These views show one set of named points, seen from different sides, and a view may be mirrored.
A view may leave some points out. In some views, one point has been moved. Which views, in the order they come, and which point in each? Write - if no view has one.
Scene 1:
(in the rows, 128 means zero)
view 1:
  K189 [ 27 137  97 115 125 120  69 116]
  K2 [ 15 122  99 138 145 113  75 116]
  K54 [ 15 125 108 140 133 117  71 122]
  K176 [  8 117  99 150 160 106  74 113]
  K120 [ 20 130  99 127 134 117  72 117]
  K656 [ 15 118 100 141 142 116  77 120]
  K319 [ 13 134 112 142 142 104  59 116]
view 2:
  K2 [159 106 154 120 149  92 163 168]
  K120 [164 105 158 126 142  81 157 164]
  K176 [152 106 144 112 161 105 166 170]
  K54 [157 102 150 119 135  84 167 164]
  K189 [170 105 164 134 136  69 148 160]
view 3:
  K656 [145 119 144 115 119 131 104 112]
  K176 [143 100 153 117 121 136 113 111]
  K319 [133 127 155 121 123 144 122 115]
  K120 [142 136 149 120 123 126 105 106]
  K2 [144 120 150 118 122 130 106 109]
  K189 [140 154 151 123 125 122 104 100]
  K54 [142 132 141 116 120 135 107 117]
view 4:
  K54 [152  76 104 164 106 138 180 116]
  K319 [166  93 112 165 105 138 180 115]
  K189 [151  70 105 151  93 136 156 101]
  K656 [149  73 110 172 101 132 181 124]
  K176 [158  85 120 182 100 127 185 133]
  K120 [152  73 109 162  96 133 167 112]
view 5:
  K54 [119 115 112 131 148 128 134  87]
  K656 [125 124 112 136 144 124 130  94]
  K189 [120 108 103 126 151 111 160  90]
  K176 [120 142 120 141 137 131 128 100]
  K2 [123 127 112 136 143 122 137  96]
  K319 [106 128 120 131 144 136 145  88]
  K120 [121 117 108 130 147 116 147  93]
view 6:
  K54 [144 135 161 101 101 114 115 183]
  K189 [122 148 156  92 116 120 103 182]
  K319 [145 123 153 100 102 118 114 164]
  K120 [131 140 154  98 106 113 107 182]
  K2 [138 131 150 105  96 106 111 183]
  K656 [142 132 155 106  95 105 113 187]
Moved in: -
Scene 2:
view 1:
  K667 [153 123  86 157 122  61  21 186  99 151 113 103]
  K567 [161 114  78 164 127  71  63 194 116 155 128 114]
  K546 [168 122  79 161 112  70  53 193 127 160 120 110]
  K748 [153 114  99 165 115  67  30 179 121 146 113 113]
  K805 [165 113  88 171 114  70  49 178 121 157 124 108]
view 2:
  K536 [159 120 151 132 132 136 125 129 108 157 134 120]
  K581 [162 125 149 138 131 134 123 134 113 152 121 118]
  K805 [156 129 153 119 145 128 133 138 107 162 132 112]
  K567 [155 127 163 122 132 139 143 131  89 161 128 116]
  K748 [162 127 147 121 134 130 115 140 115 153 128 108]
  K546 [150 134 157 116 146 129 150 137  97 156 123 113]
view 3:
  K546 [134 154 121 108 150 102 118 142 134 119 116 155]
  K536 [151 165 119 119 119 110 114 139 147 114 116 149]
  K748 [148 150 128 118 114 114 121 134 135 108 108 158]
  K567 [148 159 118 115 146 109 115 153 145 121 117 154]
  K805 [138 153 119 114 132 106 113 139 135 107 112 155]
  K667 [139 173 128 100 121 115 144 132 139 114 107 151]
view 4:
  K748 [ 42 111 145  60 149  79 133  85 114 185  97 104]
  K667 [ 65 123 160  74 146  72 126  83 103 200  87 110]
  K805 [ 45 105 145  61 129  73 140  78 109 184  99 113]
  K536 [ 45 111 137  54 137  67 126  88  98 188  94 110]
view 5:
  K536 [157  98 122 153 151 109 158 145 149 164 164  84]
  K805 [150  97 126 170 139 106 157 142 159 171 158  75]
  K581 [164  91 124 151 155 103 159 152 155 165 155  84]
  K748 [161  95 127 163 143 104 158 164 158 171 161  82]
  K546 [137  98 123 167 137 107 165 137 160 167 144  67]
  K667 [152 102 115 155 135 115 191 163 153 170 162  82]
view 6:
  K748 [153 138 166  82  77 137 163  96 164 139 113 141]
  K546 [125 129 145  75  85 140 152 108 151 137 121 132]
  K667 [153 142 151  66  80 118 162  90 166 135 132 123]
  K805 [136 134 153  81  83 139 159 104 158 131 112 139]
  K536 [149 126 161  85  95 130 162  95 161 126 117 141]
  K567 [137 120 148  80 101 134 152 106 146 138 118 137]
Moved in: view 1
  moved in view 1: K748
